One turning vector, and how many steps it has turned:
The counts run from 0 to 823.
[-27 -32 -16 -13  13 -18 -13  -3  17  13   1  -3   1  -7   1  -8  12  13
  12   2 -12  -1  12  -4  -8 -25  23  12  18  -8  13   2  18 -13  -6  15
  27 -11 -13  18   9  29 -34 -24  12  -3  21  -6 -16  22  10   2  14]
174
[-26  -2   2 -24  27   9 -11  15  14  15 -22 -16  19   2  24  14   9  19
  -6  -6  -4  -6   1  -9 -10 -32  24 -21   4  26   8  29   9   9   2   6
  20 -10  -5  23  12  17 -15 -17  12  16  26  -6 -20   7 -23  14  17]
722
[ -9  10 -24  -7  22 -37  -1 -11 -11  -9 -34  -7   5  -1 -11 -22 -17 -14
   7  -5  -7  11  24  16  23 -10  25  18  10  15  33  -5   8  -3 -24   6
  -3  -8  -9  -1  -6  15 -12 -12  -8  19   3  -7 -17  19   4  13   5]
545
[ -7  19 -29 -16  16 -17  33 -10  22   8 -32  -5  17   8 -16  -7  15 -10
  -1  -5 -11  17   1 -11   0   2  28  10  22  12   1  14  18  10  -6  14
 -21   0   5   5  -3  14  19  -9   4 -28 -13  -8 -36  36   2  -3  17]
238
[-14  -5  -1 -31  38 -22   4 -14  -7  13 -30 -16  14 -16  -4   2  20  -7
   6   7  -7  -8 -12  -6  -8 -16   9  -1  43   3  17  -4 -20 -10  -1   9
  26  20   2   9  26  -3  -4  14  15  -3   9 -25 -15 -12   2   9  19]
284
[ -5 -11 -18 -37   8   0  29  -5  10  -2 -20 -18   7  -5 -19   1 -16  -6
  -5 -24   4 -27  11   1  16 -12  29 -13  25  11  19  -2  17   6   6   9
   5  -5  -9 -12   6  22  -4  -2  13   0  27 -14   5  27 -12   2  24]
560
[-24   9 -13 -20  42 -20  -9   1 -23   5 -34   7  16   5   8   3  -4 -13
  -8   0  -4  15   9   5  -9 -19  -3 -17  16   9  15   3  12  -4   4  14
  17  22   3  -5  29  -1  10   8  -8  21   0 -19 -33  20  -3  20 -12]
208
[-15   2   4 -14  -8 -14   2 -14 -14  -1 -22   3  14  10 -15  -7   7   5
  17  13 -21   8   7  16  -3 -24  15  -3  14  -3 -15  14  16  -6  -9 -19
  27   7  -3  10  39  -2  -9  -8  -2  -7   0  -4 -35  48 -12  -2   5]
228
[-12   6  -7 -13  29  -2  15  10 -14  20 -38 -10  -3   6  -4  12   6 -19
   2  -3  -1  17   6   4   0  -7  22  -1  42   3  22  25  -1  17  -2  -2
  -1   0   2  -3  31  11   2  24   1  -4  16  -5 -22  21  11   7  20]
453
[-21  -6  -5 -40  20 -19   6 -20   6  -2 -35 -23  25   7  15  -9   5   3
  11  -3 -21   4  11   4 -13 -36  18  -9  -6  33  24   6  -1  -4 -13  -9
   2  -7 -13  17   2  18   2   2 -13   5  14 -13 -27 -10 -18   6  17]
133
[-36  -7   3 -32  22  -9 -18  -2  16   4   9   2  36 -27 -10  14   1  27
   7 -25  12  -8  27   7  -2  -9  14  -1  26  13  15  19  13 -22  -5   5
   9  18   4  18  18   8  -7 -19  -2   4 -11 -17 -17   5  -4  -5   8]
195
[-19  -2 -15   1  39  19 -12 -17  11   4 -31   7  22 -11  -5  10  14   7
 -11  -7  -3   8  14 -25 -14  -3  25   5  10 -13  13   1   9   2 -15  12
 -15  31   5  -2  16   0 -10 -10  25  -7 -17 -25 -32  22 -12  25  15]
489
[ -3   5  -1 -46  19  -6   6   3  12  -6 -33  -4  23 -10  12  26 -22  21
  -3  -6  -7  -8  -3   9  10  -9  31 -13   9  -1  18  -7  22  -4  -2  14
 -15   1 -17  27  19  15   6  -5  -7  -2   9  -3 -20  11 -21  14  27]
270
[-15 -19   1   6   3   7 -10   5  -7   9 -11   1  10   9 -12   2   9  16
  -1  -1 -24  25  28   6 -23 -17  18  -1  -4  18  16  19  43  10 -26  10
   0  11  -4  -4  29  29 -12   1   3  -1  27   3  -7  31   3  -1   4]
762
[-17 -17 -15   3   5  21  -4  -5  38   3  -6 -15  19  -7 -27   1  12  14
 -15 -15  -7  -1  14 -21  -8   4  26 -11   9  -4  19 -13  11 -15 -11  17
  -9  14 -13 -10  14  16 -17  -2   6 -11   0 -36 -31  15  -3  -2  25]
487
[-38 -20 -14 -19  43  -2  -4   4  -9   1 -18   0  12  -7  11  13  -1  -7
  -3 -23  -2   6  15  12  -1 -20  26 -30   8   7  11 -14   3   7  13   9
  21  -3 -20  -5  32   5  -3  -4 -22  14  -1 -15 -15  22   5  22  16]
41
[-29  16 -15  -3  21 -12  12  -9   5   1 -24  -2  25   5 -17 -10   4  -3
  12 -19  -3  28  27  14  21  -4  34  10  24  20  14   2   0  13 -26  -6
 -11  -2  -5 -14  19  -2  -9  -7 -14 -20 -13 -12 -23  27   5  -2  22]
240
[-21  34   6 -33  23 -15   1   1   1   7 -42   3  28  10  16  14   2  12
  -3   9 -10  17 -15   7  -5 -33  19  -4  -2  22   2   6  18   6  -9  17
   8  18   8   6  31   3  14  -5  -4  -2  22  -7 -17   5 -15  17   4]
514
[-16 -19 -29 -17  11   9  23 -17  12 -23 -11 -29  10 -13 -27  -7  18 -18
  -7 -22 -14 -10  -6 -14   0   1  39   3  21  12   8  19 -13   7  -1  18
   4   1   1 -14   8  15 -14   5  23   1  -4 -20 -27  17   0  12  26]
31
[-11  -1  -8   0   5 -27   0   5   4  25  -8 -19  20   1 -15 -22  35  14
  17  19   6   2  12   5 -12 -19  27   6  47  15   8  13   1  13  -7 -16
  15  -1  -4  14  13  20 -11  -8  -6 -13  -4 -15 -22  14  -6 -11  17]
532
[-10   3 -23   0  24 -18   9  14  15  10 -23 -10  29  10   8  -5  12  -4
   1  -9 -15   7  10   6   7  -6  37  -3  10  23   8  36  11  15   2  21
 -13   6   9  12  26  21  -2   2   2   5 -15   3 -24  23   2  24  19]
323
[  1  -4 -24 -12   8   3  15 -18  13 -13 -19 -28  27 -14 -28 -13  11   0
 -20  -6 -10 -10  19 -21  12  -3  31  -3   9   8  17   2  22  -9  -6  20
 -19  28   2  -2  -1  20   2  -9  22   8  -9 -13 -21  28 -27   7   7]
108
[-10   0 -29   4  -2 -16  -4  -3  13  -2 -37 -27 -14   5   0  -2   3  14
  10 -13   4   4   5  -5  13   2  24  18  16  -4  34  13  -5   0 -16   8
   5 -18 -17  12  15  27 -26   1 -15   8  20  -9 -45   5  13  -7  13]
165
[-20  14 -13 -33  -9   1  -7 -33  16   3 -27  -4   8   3  -5  -5   3   6
   7  -1  -7  -1  -7  -7 -14 -27  11  -2  15  -2   3 -10   7 -10 -13 -13
  22  -3  -5   2  10  -8  -6 -24   5 -25  26 -39 -21  14 -11   7  27]
809
[-24  15 -17 -14   4   6  -5   2   9  15 -22   3   5   3 -15   1  15   6
  -2  -6   5  10   8  -8 -18  -5  16  11  48  -4   6  44   6   8  -5 -18
  12 -16   8   8  15   9 -13   7  -5  -6   2  -3 -38  28  12   4  24]
449
[-12 -16 -13 -15  14  -3  -7 -18   9  12 -25 -22   2  -2  -1  -1  18   7
   9 -28  16  -4  17 -17  -9 -32  13 -18  31   4  22   6 -14 -12   0 -15
  19   4 -13  10  16  13  -8   2 -14  25  23 -28 -38  -5  -4  -3  -2]
585
[-28   3   1 -36   9   4 -30  -3   0  10 -13  11  17  -2   9  22  -4  12
   5   9 -11  -2 -10   9 -16 -27  16 -11  13   5  -9  19  13  -7  -5   8
  36  -3   5  12  24   3 -23 -16  13  -5   8 -14 -13  24  -4  30  25]
725
[-32  -6 -21 -10  -5 -12  -7 -22  14 -22  -7 -40  24 -16 -13 -16   0  25
  -7 -16  13  -6   9   2   5  -1  25  10  20  13  25   1  -7   2 -16  20
  14   4   2 -16  11   4 -21 -10  -5 -17  -4 -29 -22   0   1   9  24]
410
[-32   0   7 -35  17  -7   0 -20   1   9 -18   9   6 -18 -13  14  16   1
  15   3  -4  13  13   6 -28  -9  -1   9  37 -15  -7   4   1 -17 -14   3
  16  -5   6  13  20  -8   3  -8   5 -27  -5 -22 -26  20  10 -14  19]
366
[-32 -14  -5 -38  23  -7   5 -22  15 -17 -16 -10  23 -19 -15  12  -2  10
  18 -33   5  -1  15   7 -10  -5  16   2  29   9  20  17 -11 -19 -15   4
   3   0  -4  11  14   4   1  -1 -16  -4  -5 -28 -19 -14   9  -8  17]
577
[-22 -20  -1 -29  22   2   1   5  -7  -3 -19   2  20 -14   7  -8  -8  19
  11 -10  -3  -9  32  17   1 -25  32   9  13  20  16  17  22   6 -13 -10
   9 -14  -5  17  12  23 -17 -15   5   5  22  20   3  23  -5  11  15]
554
[ -2  21   3  -5  -5  18 -14   1  -3  15 -35  -4  16  13  -5   9   8  27
   0   8  -2  18   3  -5  -8 -30  41 -13  19  -8   8  -7   3  25  -6 -13
   5  14 -22   3  30   6  -8  15 -18  -1  11 -15 -25   8 -29   7  30]
815
[ -4  14 -30  -1  14   1   1 -25   9  15 -36 -11  -1  12  -4   4  17  -4
 -16  -2 -14  11  -3 -14  -6 -28  21  15   8   7  37  17  20  -2 -10  18
  11  23  10  20   6  27   3   4  13  20  26  -9 -26   6  -3  11  -7]
299
[-28  -5 -16  -6  17  17 -13  -6  -1  -1 -25 -18   2 -13   5   7   8   1
 -28   4 -19  -2 -13 -15 -13 -18  20   0  -4   8  16  10  -2   0  -1  19
  30 -10   3  -3   4  15 -15  -4  25   7  22   0 -37  16 -14  27  23]
718
[-26  11  -1  -7  27  11  -1 -12  -4   7 -33  -2  -6   5 -17  20   9   9
  -5 -13  26  28  24  -9 -11 -12  12  -4  39 -13  16 -11  20  18  -5  -4
   4   8  -9  -8  29   2   4   8 -20 -13  22 -21  -8  20  17 -18  13]
371
[-16  12 -24  -7 -18 -18  -4 -19   1   4  -4   9   9   2 -29  -6   0  -8
   3 -11 -15  -6  -6   4  15 -19  24   5  29  -2   4  15  25 -14  -1   4
  34  17  -1   7  23   0 -11 -20   2  -2  -7 -12  -9  42  11  17   2]
313
[-22  -2 -11  -2  13  -9  -5  -1   0   7 -38  -5   0   0  -4 -22  11   4
  -6   7 -11   8   3 -16  -7 -14  -4  21  12   5  14  19  30  -7 -15  10
   9  -8   9  -5  15  15 -18 -10  39  -6  33   9 -42  36   8   5   5]
91
[-16  -5 -27 -12  -3  13  -9 -19   4  -8 -29 -23  11   8  -6 -22  12   4
 -11  -2   3  12  17 -25 -43 -26  11 -16   7   6  25  -7   8  12  -2  -6
   5  -6 -13 -20   9  21   9  11 -12   7  11 -25 -34  17 -17  20  13]
128
[ -5  -9 -25  14  -1  -8  -1  -3  23  15  -3 -18  20   6 -21 -13  29  -5
   1   2 -15   0   2 -10 -11 -12  35  -8  17  11  13  25   8   6   0  10
  -1  18   4   9   7  22 -17  -8  10 -10 -11 -24 -37  29  -5  16  16]
320
[-11 -21  -2  -6  -6   6 -20   5  17   2   0 -25  18  -8 -12  17  -7  24
 -16   9 -19 -11   2  -4   6  -1  22 -13   5   5  21  10  16 -19   5  26
   8  12  -2  -2  36  22 -20  13   8   1   9 -12 -45  11 -10  15  29]
189
[-14 -27   1  -6   4  -9   2  -6  23   2 -14 -14   1   1  -8 -10   8   7
  29 -28 -15   2  17  -8  14 -16   6   4   0  15  17  14   2 -16 -18 -14
   5 -10  -6   8  24  14 -34 -12  15  -3  35  -4 -45  23  10  -9  13]
471
[ -9  -2  -2  -9  18 -23  10  11  -1   9 -22 -17  10  11  -8  -2   4 -14
  -9   4 -29  15  14  -2   6 -12  11  -6   2  25  26  12  26  -5  -5  22
  -2   9   0  -3  31  34   5  13  -3  12  32   4 -35  19   5  -4   4]
759
[-32 -16 -29  -6   3  23  -5 -20   3 -21 -11   1  22 -18 -13  -3  -5   9
  -1 -34 -16   5   8   3  -5  -1  31  14  11   9   6  23   3   1 -15   9
   6  -5   4  -6  19  -6 -17  -5  -1 -12 -21  -3 -26  27  18  19  25]
29
